Each path below is one point turned by a fixed rotation once a step. After each direction that follows a path, write how fast that rotation turns it, in deg/step (0 if it stays still).
Each turn is a multiple of 5 degrees from 10 to 175, or 0.
Each row of a path follows its step; steps can be skipped.
Path 1:
step 2: 1.70  -4.07  -0.11  1.18  0.08  0.08  2.03  -0.01  -1.45  3.51  0.49  -1.15  0.63  -2.72  2.34  1.10  -0.67  0.51  2.84  1.85  -2.78  0.87  -2.04  -2.40  -2.86  1.41  -0.87  -1.75  3.13  1.35  -4.13  3.71  2.89  2.41  0.13  0.84  -0.28  -0.50  0.85  -1.50  -0.02  0.21
step 7: -1.35  -1.74  -0.29  -0.94  -1.24  2.41  -1.33  -0.52  -0.26  2.82  0.95  -0.77  2.87  0.30  2.12  1.62  2.89  1.01  0.06  -0.57  1.10  0.27  -0.28  3.71  -3.54  2.77  -3.06  -2.64  -2.67  2.21  2.19  0.36  1.16  -1.06  2.59  -0.30  1.03  0.40  -1.83  -2.09  3.35  -2.95
step 8: 2.12  2.02  0.06  0.44  -0.31  0.61  -4.97  2.66  -0.70  3.15  -2.75  -0.22  1.06  -1.25  3.79  0.04  0.71  1.54  -1.51  -0.63  2.02  1.44  -1.70  -2.44  -0.65  3.91  -0.03  -3.40  -1.41  -2.05  -0.45  2.13  0.75  -2.50  0.80  -0.22  -2.04  1.08  0.83  0.81  3.51  -0.13
step 12: 0.93  2.74  -0.28  2.16  -2.68  -1.02  -1.37  -3.32  -1.19  0.42  2.12  0.59  1.68  1.19  2.61  -0.17  1.76  -1.17  -1.24  -0.51  1.67  -0.25  -2.46  0.44  -1.88  -0.37  -2.66  -3.85  2.00  -4.72  -2.31  0.92  1.15  0.38  -1.58  -1.77  -2.88  1.20  1.86  -3.61  -0.86  -0.13
step 14: -0.69  -2.69  -0.89  0.21  0.44  2.44  0.95  -1.09  -1.64  3.81  0.00  -2.78  -0.58  -0.22  1.07  2.96  0.24  0.07  1.46  -1.43  -1.44  1.09  1.19  -1.34  -0.68  3.34  -3.84  -1.97  0.91  -1.44  2.18  2.83  -0.25  0.57  2.66  -2.78  3.70  -1.48  3.13  -3.09  -0.37  0.09
step 18: 3.23  0.07  0.43  -1.21  -0.75  4.49  -0.77  1.45  -2.93  3.07  -1.47  3.57  -1.73  -0.94  2.22  2.02  0.99  3.05  0.73  -1.08  1.68  0.13  -1.08  3.27  0.31  -1.28  -2.67  -1.41  0.01  1.57  -2.18  -0.33  1.87  2.99  -0.80  -2.28  2.13  -2.10  1.46  -1.36  0.39  -0.42
step 19: 0.70  0.33  0.63  -0.68  0.12  0.18  0.21  -2.61  0.90  3.03  0.14  2.01  0.99  -2.91  3.18  0.93  0.22  3.59  -0.18  0.38  0.13  0.71  -1.08  2.11  -4.48  1.65  -2.32  -1.73  0.08  -0.40  -0.33  2.59  0.86  3.51  -0.83  -3.11  -4.16  2.93  -1.82  0.02  -0.46  -2.82
step 20: 0.64  -0.14  -2.68  2.60  0.62  -0.36  -1.44  -0.69  -3.21  0.75  -1.82  -3.33  2.23  0.69  4.21  -1.63  -0.33  0.72  1.37  -0.47  0.04  1.08  -4.41  -0.69  -0.52  0.96  -0.08  -2.67  2.91  -2.27  -4.08  2.21  1.34  1.03  -2.00  -0.51  -1.87  0.45  0.72  0.39  -0.96  -2.76
1.16  -0.21  0.07  -0.28  1.37  0.53  -0.04  0.76  0.48  0.21  -0.05  -0.11  -0.64  0.42  0.22  0.45  0.60  -0.63  0.97  0.16  1.91  0.83  0.25  0.06  -0.06  -0.27  0.81  -0.29  -0.03  0.15  0.34  -0.33  0.12  0.58  0.53  -0.03  -0.83  0.37  -0.61  0.09  0.55  -0.31 -> 40
0.33  0.29  1.16  0.79  -0.87  0.14  -0.23  -0.76  -0.21  0.32  0.64  0.51  0.00  -1.64  0.47  0.29  0.02  -0.54  -0.11  0.41  0.89  -0.42  1.16  0.12  0.09  -0.91  0.55  -0.74  -0.05  0.06  0.31  -0.28  0.79  0.01  -0.22  0.53  0.01  -0.34  0.21  0.37  -1.19  0.23 -> 115
-0.22  -0.10  0.68  -0.94  0.82  0.13  0.62  0.22  0.56  0.22  0.43  -0.61  -0.22  0.91  0.41  0.06  0.19  -0.02  -0.95  -0.08  0.35  -0.91  0.42  0.23  0.83  -0.39  -0.15  -0.28  0.04  -0.64  -0.24  0.53  0.08  0.10  0.26  -1.45  -0.04  0.39  1.16  -0.45  -1.17  1.11 -> 20
0.30  0.21  0.16  -0.01  -0.33  0.17  -1.58  0.88  -0.46  0.07  -1.73  -0.11  0.10  0.17  0.02  -0.59  -0.13  0.34  -0.87  -0.37  0.11  -0.25  -0.48  0.58  1.52  -0.64  1.22  -0.15  0.19  0.19  -0.50  0.04  0.15  0.32  0.35  -0.08  0.17  -0.93  -0.03  0.40  0.03  -0.20 -> 145
-0.09  0.29  -1.61  -0.04  0.29  0.44  -0.30  -0.66  -0.58  0.87  0.10  -0.40  -0.68  0.45  -0.80  -0.24  -0.31  0.42  0.68  0.83  0.67  0.31  -0.45  -0.24  0.80  0.07  -0.25  -0.52  0.20  -1.05  0.45  -0.30  -0.24  -0.68  -0.56  0.73  -0.22  -0.57  1.08  0.50  -0.92  0.00 -> 125
